In the rows, 128 means zero.
Where one turn sends some rows of the set: a few examples, then the rows asked
q_937: [146 131 145 110 159 134 101 119  82 131 137 142]
q_863: [153 136 133 140 152 128 156 144 170 151 149 129]
q_949: [146 137 142 111 144 110  75 118  99 132 128 119]
q_614: [150 144 142 109 159 128  90  92 110 114 106 110]
q_887: [116 114 114 133 119 110 183 129 114 114 135 125]
q_660: [153 136 158 119 182 105 124 130 157 122 120 140]
q_188: [111 130 103 127 140 120 103 143 173 114 106 135]
q_844: [124 127 146 163 144 157 122 121 144 146 128 153]
q_15: [130 141 113 113 140 134  79 101 119 110  99 107]
q_341: [137 136 125 123 130 116 195 115 148 123 136 126]
q_114: [104 151 120 103 112 121 135 117 173 141 103 115]
q_42: [138 133 115  87 156 110  87 136 101 110 121 131]
q_819: [118 115 111 121 126  98 181 132 119 108 131 120]
q_234: [133 134 110 144 135 135 146 151 177 149 143 127]
q_809: [115 136  91 127 128 111 176 115 100 117 130 124]
q_383: [137 142 115 121 118 149  75 133 141 113 138 126]
q_300: [135 140 136 129 141 152  88  89 103 126 110 117]
q_854: [130 135 109 115 127 111 188 122 157 114 128 123]
q_276: [125 133 112 128 117 127 191 116 149 123 135 127]
q_43: [128 138 108 126 139 109 184 110  95 120 135 125]
q_501: [119 128 107 116 130 144  84 128  92 125 127 139]
q_850: [161 144 153 129 138 155  92 118 125 127 151 135]
q_402: [145 136 115 125 152 113 148 153 182 138 139 123]
q_669: [136 134 138 125 131 125  73 115  96 139 130 122]
q_511: [164 147 140  99 149 123  85 131 143 106 137 122]
q_308: [127 137  96 114 141  98 177 116 104 111 129 119]
q_618: [127 116 124 127 131 101 187 127 113 112 137 123]
q_328: [133 136 125 113 131 114  67 123 104 129 122 117]
q_4: [118 151 153 125 118 143 151 101 153 163 119 125]
q_140: [135 156 158  93 140 106 149 109 163 144 109 115]

q_819 turns into q_618
q_844 turns into q_188
q_234 turns into q_402
Now find these:
q_276 turns into q_854
q_501 turns into q_42
q_669 turns into q_328
q_308 turns into q_43
q_850 turns into q_383
q_114 turns into q_140
q_300 turns into q_15

Where one turn sends some rows of the set: a few examples, then the rows asked
q_403: [140 109 172 128 115 149 140 128 105 119 131 138 109 155  94 142 166 149
 135 108 104 138 126 128 151 112  98 132  79 119 126 167 141 119  96 135
 142]
q_960: [122 109 120 140 120 113 145 121 160 147 127 167 122 107 127 166 128 134
  86 117 153 142 120 115 101 146  84 107 170 121 111 112 119 129 152 126
 129]
q_89: [137  95 154 127 119 105 150 132 158 146 148 144 164 100 157 105 136 110
 101 109 146 123 164 108  92 140 106 127 125 124 129 160 101 122 117  97
 152]
q_298: [138 153 122 128 126 109 151 134 135 149 116 192 165 121 145 147 128 130
 100 130 132 146 169 103 116 142 100 125 171 132 126 132 144 101 135 134
 127]
q_263: [138 138 136 116 112 148 140  90  97  86 136 141 152 106 129 124 116  73
 147 126 111 118 120 140 144 105 130 150 133 121 168 128 126 124 152 127
 131]
q_520: [135 133 121 132 115 125 152 152 152 130 125 146 120 133 141 171 128 143
  75 125 123 133 148  89 121 126 111 119 172 130 121  84 155 107 133 144
 120]
q_988: [160 153 128 119 151 116 141 121 121 138 141 143 142 139 136 105 120 122
 208 118 140 152 166 129 119 142 116 141 144 124 152 135 112 103 131 105
 143]
q_607: [142 134 109  97 107 134 160 153 102 124 121 138 146 110 113 136 103 109
 117 124  99 106 134 124 135 120 120 170 156 121 162 147 134 155 118 160
 118]
q_800: [103 142 144 141 103 113 142 125 152 123 149 132 132 118 132 173 127 148
  99 144 144 128 114 139 113 133 106  87 158 140 112  62 115 130 136 128
 132]
q_890: [122 126 133 136 152 169 145 122 122 123 129 116 148 136 149 144 199 109
 138 105 129 115 128 140 114 159 138 109 103 151 140 109 166 119 129 107
 126]
q_907: [119 104 172 127 132  97 113 127 109 123 121 100 101 162  93 100 165 111
 125 150 124 140 135 103 132 127 124 139 109 133 119 157  90 133 136 132
  98]
q_596: [124  74 142 126 145 143 166 103 120 158 134 114 117 120 125 113 130 132
 107 121 166  94 153 107  80 126  80 126 135 111 124 124  97 114 121 114
 117]
q_420: [156 135 152 102 157 130 128 116 109 153 126 123 159 108 145 133 117 111
 115 152 128 127 173 125 114 146  96 131 146 156 117 154 104 119  78  98
 136]
q_285: [127  94 152 155 166 159 143  99 142 119 128 116 128 123 154 123 144 146
 145 139 116 126 110 130 146 128 107  97 103 142 108 137 194 125 142 109
 132]
q_791: [164 107 129 105 154 146 122 125 124 130 154 124 162  97 108 105 144 132
 132 172 122 151 144 134 136 109 120 107 132 153  95 139 120 149 111 113
 165]
q_76: [106 132 158 119 120 132 103 151 109 128 114 110 154 117 159 140 167 155
 136 104 144 126 124 160 107 132 100 105 100 147 107  82 134 131 143 103
 121]
q_384: [ 97 167 120 135 130 138 140 108 117 130 151 155 153 137 121 154 137 118
 131 156 145 138 127 148  96 122 109  87 118 157 148  84 131 125 132  96
 123]
q_44: [162 101 143 127 143 146 130  85 129 131 145 108 162 124 105  98 134 149
 134 148 130 138 152 125 156 105 109 104 130 125  79  98 107 115 121 153
 149]
q_855: [133 107 115 121  91  92 143 163 140 125 120 135 139 110 144 126 100 135
 136 102 110 116  94 133 126 120 122 142 137 120 135 112  76 139 127 163
 110]
q_881: [117 131 156 137 128  87 128 148 119 169 109 112 154 124 120  96 124 165
 128 155 126 127 128 114 125 150 120 103 103 117 112 128 191 141 115 146
 120]
q_608: [122 111 132 152 106 116 154 119 126 125 106 129 116 126 122 114  97 128
 146 104 125  99  70 135 128 142 130 123 139 118 150  93  98 118 125 161
 105]
q_843: [151 101 160 127 129 122 149  74 100 119 130 112 144 117 133 122 111 113
 116 130 135 117 186 132 119 134 124  82 118 127 104 123  87 100 112 124
 108]
q_322: [107 135 161 121 119 118 129 162 120 144 116 101 149 115 123 134 163 175
  96 111 116  85 139 115 129 155 133  97 129 137 136  84 147 132 105 145
 125]
q_201: [133  93 132 111 121 116 158 123 141 124 164  94  89 107 103 150  95 158
 138 121 120 108 160 117 141 135 107 112 156 102 146 134  98 158 139 129
 139]
q_115: [109 159 158 112 121 119 141 157 168 118 118 114 122 107 139 141 127 162
 137 112 120 119 135 134 164 158 123 144 154 102 123 125 142 150 154 115
 169]
q_968: [125 115 118 122  96 115 167 165 137 130 122 138 127 117 149 127  98 120
 125 106 121 108 104 146 117 123 104 181 139 118 149 136 144 139 136 157
 111]
q_280: [120  88 168 133 113 112 143 134 120 140 113 127  94 135  85  90 176 124
 132 141 126 136 130 143 108 118 142 148 140 149 111 168 111 125 128 128
 138]
q_817: [132 155 100 129 126 139 146 135 126 125 133 174 146 145 130 149 136 109
 105 127 121 149 168 105 103 111 120 114 121 141 156 103 171 100 140 113
 113]
q_22: [115 145 105 120 158 123 145 119 126 121 107 113  96 147 109 117 125 133
 178 114 116 121 149 150 126 133 152 108  91 115 154 112 141 115 148 109
  96]
q_130: [141 170 135 106 157 121 118 141 138 113  93 112 108 132 139 133 119 141
 152 121  94 127 164 108 168 141 142 138 138 110 141 115 155 101 139 116
 125]
q_543: [120 118 207 122 116  82 143 142 116 122 131 100 115 151 128 122 182 139
 166 145 116 130 107 119 107 110 126 136 137 141 118 145 133 128 119 130
 115]
q_526: [113 164 120 120 144 113 139  92 106 134 139 164 154 124 139 151 118 117
 121 169 122 127 176 130 114 112 101  99 135 149 150 119 133  90 134 118
  99]
q_106: [140  82 122 123 143 124 147 116 144 161 155  92 148 142 126  89 149 140
 133 154 142 128 151  91 120  98 101 134 119 101 105 106 120 112 139 160
 128]
q_192: [123 133 133 108 132  94 154 121 116 132 161 105 123 126 133 127  95 158
 196 145 126 118 167 160 124 124 112 104 136 132 140 123  78 133 131 118
 121]
q_226: [122 123 129 128 134 142 134 106 114 119 123 128 133 122 147 123 120 114
 174 124 127 110  65 129 126 116 109 138 150 130 154  94  72 119 138 131
 124]
q_552: [113 118 173 126 134 134 125 128 112 119 132 116 125 166 129 121 159 136
 126 150 110 131 148 113 178 124  93 149  93 135 116 168  85 112 126 139
 127]
q_485: [171 112 128 121 134 132 139 124 148 124 145 131 103 117 111 129 116 119
 149  90 136 148 165  96 136 147 108 151 158  89 153 146 134 128 147 112
 161]
q_805: [134 126 143 115 130 127 117 139 134 125 132 100 118 104 124 143 165 118
  86 104 118 108 157 142 123 126 125 141 104 132 144 100 200 100 117 129
 114]
q_269: [125 146 133 118 110 142 152 137 105 100 120 145 163 117 158 135 105  95
 139 131  92 112 123 123 147 131 129 150 139 139 172 158 144 153 140 123
 131]
q_645: [127 114 159 135 146 111 150 119 127 132 137 109 123  97 126 107 131 141
 120 170 120 113 137 146 135 127 131 110 112 132 118 142 224 120 122 132
 125]
q_339: [116 101 172 130 111 141 151 136 125 134 125 145 115 137 123 107 168 146
 134 139 111 131 146 156 153 112 111 157 120 151 106 179 106 100 119 134
 165]
q_541: [ 95 118 119 142 137 117 147  76 131 132 152 143 120 115 123 169 126 122
 108 153 138 118 125 130 106 129 101  67 138 137 137 104 102 122 148 116
 101]
q_36: [142  85 110 109 140 112 143 152 144 150 172 116 159 109 136  91 160 119
 129 169 128 143 149  99 102 104 131 122 114 125 117 146 130 144 134 122
 147]
q_899: [124 135 201 135 123 112 137 122 106 117 144 117 133 173 106 120 182 126
 155 123 139 141 111 118 134 130  95 145  92 110 126 149 133 128 117 139
 121]
q_911: [130 144 148 123 122 140 103  99  86  99 104 128 127 112 132 132  88 101
 155 133 108 120  89 139 143 116 114 128 131 135 158 106 113 128 137 114
 118]
q_423: [120 105 152 151 142 127 110 126 138 152 101 118 153 140 150 112 128 168
 148 121 126 146 103 112 131 139  86  97  87 123  96 120 165 140 142 118
 126]
q_806: [137  91 179 119 106 116 147 150 116 123 121 120  92 132 119 141 166 162
 144 128  79 128 124 128 125  94 133 119 123 149 119 165 139 118  99 127
 135]
q_497: [ 81 137 125 120 128 129 161 138 153 129 131 116 105 121 107 127 131 155
 163 111 145 113 118 178 116 144 122 119 112 108 135 120 129 165 160 104
 136]

q_608 turns into q_607
q_800 turns into q_298
q_645 turns into q_44
Now find these:
q_485 turns into q_22
q_890 turns into q_596
q_899 turns into q_280

Where one turn sends some rows of the set: a few examples, then the rows asked
q_811: [137 122 127 173 140 122 101 105  99 187 172 119 121 104 100 144 140 119
 152 130 136 155 148 107 137 123]
q_544: [107 154 108 126 107 137 137 128 117 121 137  97 130 118 129 160 125 113
 139 114 123  73 151 145 113 135]
q_570: [139 146 140  91 151 115 136 130 102 136 149 119  97 155 117 135 121  94
 107 135 104 158 105 106 141 169]
q_706: [137 113 144 139  87 130 134  98 128 111 131 127 142 170 122  99 118 124
  93 155 137 144 109 140 131 137]
q_615: [154 119 134 124 137 121 126 123 158 111 114 134  89 124 113 102 108 107
  78 123 147 131 129 161 105 126]
q_512: [115 119  94 150 115 106 145  87 127 156 146  91  93 126 120 158 154 146
 122  98  92 145  86 117 140 137]
q_606: [121  95 115 174 135  96 128 135  98 141 103 107 168 118 126 138 144 164
 112 129 138 140 116  98 120 138]
q_316: [182 130 146 105 136 145 131 137 150 124 124  92 116 109 118 116 108  77
 116 141 104 118 104 131 129 141]
q_475: [151 116 139 142 141 112 159 148 135 138 127  70 107 116  76 119 128 173
 139 130 116 155 157 135 130 113]
q_648: [138 164 123 140 121 132 157 164 137 161 106 128 125 138  97 178 128 124
 117 116 150 118 139 139 117 161]
q_441: [141 112 153 183 125 136 107 114 106  97 155 114 110 121 119 155 124 139
  99 131 115 124  94 164 130 106]
q_120: [150 130 107 113  86 132 135 143 136 138 151 133 125 141 130 174 134 111
 131 116 176 115 140 110 135 106]
q_747: [113  85 132 164 116 121 134 126 118 141  95  98 154  96 129 122 145 157
 122 116 133 141 142  91 108 149]
q_956: [148 123 113 112 166 125 120 150 171  94 148 117 109 130  97 118 116 116
 128 165 140 120 130 135 151 123]
q_182: [112 125 123 176 155 140  88 119 112 167 161 130  93 106 103 159 139 121
 131 125 143 154 145  91 131 137]
q_112: [126  89 103 143 109 139 138 102 128 142 146  95 103 139 107 170 130 153
 142 102  94 143  80 108 144 139]
q_689: [165 144 131 147 127  96 116 146 126 106 149 107 104  96 136 136 154  97
 109 110 121 174 130  79 141 144]
q_266: [100 137 146 103 147 122 125 123 137 140 155  93 128 125  78 106 143 125
 104 175 130 133 157 119 111 117]

q_956 turns into q_615
q_112 turns into q_182
q_811 turns into q_606
Now find these:
q_266 turns into q_706
q_544 turns into q_120
q_441 turns into q_689

